[141 121 109 104  83 113 104]  q25
[148  84 125 125 127 128 118]  q532
[111  84  95 102 142 121  68]  q930
[ 61 143 125 121 121 128 105]  q916
[ 90 125 143 196  76 156 102]  q657
at: [125 143] : q657, 1
at: [143 125] : q916, 1
both q930 q532:  : [84]

[170  94  95 134  93 122 138 103 163 124 173 113 126  94 106] -> q621
[118 121 126 120 118 132 129 136 119 117 125 127 129 119 138] -> q38
[140 125 141 140 125 124 132 130 134 149 128 118 121 133 128] -> q688
[146 132 153 138 129 110 124 125 141 166 124 108 122 141 117] -> q379
[147  98  91 119 147 130  90  85 107  99 127 145  82 154 116] -> q892
[169 109 105  96  95 123 162 135 181 124 192 136 122  85 114] -> q887
[154 136 151 130 109 109 141 134 170 167 152 102 154 112 112] -> q435
[138 116 116 132 143 130 125 127 121 120 129 136 122 141 131] -> q984
[138 117 120 124 120 123 128 121 133 127 136 121 123 122 120] -> q622
[139 127 144 132 144 122 114 122 119 147 115 126 105 158 128] -> q276
[114 129 124  95 136 128 115 120 111 121 109 132 116 134 127] -> q647
both q435 q622:  : [136]
find: [138 116 116 132 143 130 125 127 121 120 129 136 122 141 131] : q984

[138 129 135 116 124 141 119 155 137 150 129 102  94 113 122 137 158 115
 149 138 121] : q501
[136 131 133 118 124 140 116 156 137 149 131 102  93 114 122 138 159 111
 145 136 126] : q333
[117 122 116 135 126 127 102 139 127 131 141  90  90 126 129 141 141  95
 150 141 117] : q207
[117 121 116 135 126  89  96 137 149 156 131 108  79 124 129 144 149  88
 116 117 162] : q429
[158 141 156 100 125 145 161 142 141 147 108 121 155 113 118 117 141 167
 175 159  67] : q482
[117 122 116 135  95 127 102 139 127 131 141 114  90 126 129 141 141  95
 115 117 159] : q165
find: [117 122 116 135  95 127 102 139 127 131 141 114  90 126 129 141 141  95
 115 117 159] : q165
find: [136 131 133 118 124 140 116 156 137 149 131 102  93 114 122 138 159 111
 145 136 126] : q333
at: [135 126 127 102 139 127 131 141  90] : q207, 3
at: [156 137 149 131] : q333, 7

[132 136 142 136  49 135] = q29
[135 144 134 139  77 127] = q614
[132 136 142 128  49 103] = q320
[132 136 142 131  49 127] = q807
[110  85 134 107 127 168] = q659
both q614 q807:  : [127]
both q659 q807:  : [127]

[127 129 128 128 126 130 127 132 129 129 128 118 130 126 129 130 130 129
 131 128 131 125 130 125 129 129 129] -> q141
[129 128 128 126 130 124 132 138 126 143 127 122 134 122 138 137 131 129
 130 126 135 112 146 123 137 129 125] -> q831
[127 129 128 128 126 130 127 132 129 129 128 126 130 126 129 130 130 129
 131 128 131 125 130 125 129 129 129] -> q407
find: [127 129 128 128 126 130 127 132 129 129 128 118 130 126 129 130 130 129
 131 128 131 125 130 125 129 129 129] : q141

[127  95  52 140 155 111 130  88  97  99 101 134 156 118 118] = q506
[179 128 102 143 121 139 147 144 135 143 131 139  98 126 163] = q879
[157 116  79 142 145 152 137 113 111 141  75 120 129 129 132] = q250
[123 153  76 187 147 133  99 154 106 128  92 129  92 153 134] = q943
[146 130  58 166 134 149 146 132 127 108 114 126 145  98 102] = q70
[123 101  55 135 143 112 126  91  89  95  98 131 150 139 109] = q237
[129 160 114 139 148 111 124 136 107 132  78  95  84 126 134] = q803
[125 162 107 137 150 105 116 132 109 126  78  97  95 139 142] = q539
[140  86  90 168 160 132 148  99 113 127 108 154 161 102 105] = q362
at: [123 153  76 187 147 133  99 154 106 128  92 129] : q943, 0
both q943 q250:  : [129]

